One vector is turned by the same rotation once a step. Each row is the vector after some number of steps, and that number follows the row.
The counts run from 0 to 252.
[115 105 152 137 114 116 104 127 112 111 154 128 146 113  94 142 181 125
 152 167 138 108 180 150 160  96 181 131 139  59 124 147 130] : 221
[111 142  92 130 159 113 149  63  83 161  92 133 151 114 156 114  88 104
 145 154 120 107 124 144 127  90 131 129 146 184 111 117 135] : 22
[151 122 120 101 140 148 116 197 140 129 125 100 101 115 125 153 101 174
  79 168 105 154 145 106 121 124 119 117 156  98 120 192 141] : 169
[152 132 140  98 138 146 139 167  97 139 125 114  91 103 105 139 118 139
 142 196 151 123 143 158 151 168 187 105 102 139 125  92 144] : 245
[147 126  89 116 182  94 101 157  91  99 164 116 104 129  90 167 132  80
 110 160 117  98 139 147 127 121 133 142 117 156 152 110 126] : 28
[110 123  81  99 115  97 119 173 133 145 118 117 133 114 127 102  83 136
  90 118 123 102 136 151 106 186 129 139 117 173 119  82  91] : 50
[ 97 122 108 106 128 126 111 105 116 149 106 121 132 183 107 146  95 136
 135 168 121 114 174 154 127 118 186 130 147 147 160 194 105] : 111
[142 123  92 109 174  87 110 159  84 110 146 119  94 103  83 172 120  94
 122 168 115  93 133 151 133 116 148 143 127 170 151 109 132] : 27
[113 107 200 154 131 134 128  97 115 139 133 159 135 163 125 122 142 122
 184 123 115 118  95 106 100  73 148 119 139 139 167 104 125] : 121
[143 139 130 114 144 134 129 165 146 116 145 104 125 176 143 155  77 129
  88 117 114 159 129  90  87 115  71 109 126 119 136 168 139] : 172
[129 154 122 102  89 109 171 166 150 118 123 107 154 116 158 162  72 116
 128  96 154 135 136 131 101 151 110 132 133 185 119  76 126] : 237
[136  74 147 144 154 146  95 103  95 127 167 143 108 152 124 120 165 141
 135 162 110 138 115 143 127  80 162 143 125  81 143 148 110] : 34
[168 138 101 104 127 106 147 156 140 111 154 111 101  63 127 147 157 120
 100 129 158 130 134 172 159 148 120 151  89 134  77  95 135] : 159
[143 102 126 126  90 135  95 179 145  70 175 113 121 132 122 154 173 138
 113 125 136 170 154 115 126 156 130 146 152  74 144 137 114] : 225
[170 136 130 128 151 163 104 156 124  98 136 130  73 120 107 144 191 131
 111 173 119 152 130 108 135 160 137  97 144 101 129 153 174] : 5
[ 81 130 140 123 151 116 118 123  93 152 130 116 164 150 123  80  74 121
 126 161 123  70 160 143 112 137 142  95 106 119 109  90 113] : 54
[145 126 197 132 145 164 134 105 143 114 152 126 116 169 127 138 167 126
 136 153 137 129 146 124 117  87 140  86 111  87  97 166 161] : 252
[119 110 136 128 112 117 137 103 172 124 151 146 168 153 172 103 138 141
 105  62 119 119 114 125  77  81  92 156 145 132 112 128 104] : 42
[ 92 154  98 123  95 111 149  94 136 162  72 105 147 100 133 133  91 131
 128 139 148 118 161 153 167 140 142 120 114 126  90 178 126] : 78
[127 111 185 168 101 154 127  95 147 137 144 139 132 135 142  95 160 147
 153 108 136 159  91 117 143 112 115 112  88  55 108 128 125] : 66
[158  92 129 125 135 127 112 166 158 101 169 150 118 118 141 119 169 162
  91 100 102 137 103 104  82 108  96 163 168 123 143 117 113] : 39
[ 89 143 120 158 107  96 137  79 126 137 110 141 174 157 139 120  96  94
 162  63 121 124 106 111 112 117  97 138 128 156 156 111 107] : 207
[142 108 123 131  86 149 105 141 145  81 174 113 151 162 164 127 154 130
 117 103 138 178 152 109 101 151  99 137 157  73 139 128 115] : 227
[155 170 118 120 196 125 172 109 116 144 128 147 148 136 138 103 118 110
 129 103 133  79 105 140 127 122 102 134  86 169 128  79 150] : 184
[120 154  77 117 116 119 124 160 108 144  90  99 110  91 107 147  79 129
 117 165 135 146 154 133 173 189 140 119 125 130 130 158 132] : 81
[104 134  99 125 158 109 147  73  81 157  93 136 140 102 135 128  84 110
 143 168 115  97 129 150 138  87 156 129 147 180 121 125 132] : 23
[ 78 127 122 161  98 101 133  72 111 167  94 141 161 117 124 120 100 113
 181  97 128 114 102 138 154 116 139 147 122 158 157 105  95] : 209
[164 142  82 103 137 120 146 145 139  99 163 105 111  91 136 141 153 107
  87 131 157 123 146 172 147 158 111 140  88 130  78 102 137] : 160
[137 113 122 107 134 155 119 146 127 140 116 109 108 107 134 126 115 179
  94 186 121 140 161 136 141 113 149 117 146  78  98 205 133] : 167
[104 132  89 107 132 101 122 160 118 139 129 113 143 132 127  87  79 129
  98 124 125  91 147 143  95 182 121 130 115 162 118  72  98] : 51
[150 144 129 132  96 132 155 170 177 125 108 137 124  56 141 115 155 167
 112  86 132 140  99 105 142 161  92 142 135 119  97 115 143] : 71
[164 150  67  87 149 125 159 150 152 124 104 145 134  99 139 134 154 156
  99 121 126 110 156 142 131 149 141 169 173 172 136 141 139] : 104
[140 140 124 117 174 111 137 128 139 156 110 153 109 104  76 126 174 134
 126 150 127  71 134 167 175 121 178 149  94 129 126 161 132] : 189
[133 132  75 134  97 123 140 123 147 126  89 130  92 104 146 157 121 133
 110 102 114 181  78 116 120 147 101 159 162 191 138 146 120] : 16
[176 136 156 145 138 142 138 163 122 110 135 131 100 114  99 193 137 128
 157 127 130 169  96 100 158  98 125 139 120 110 182 138 157] : 92
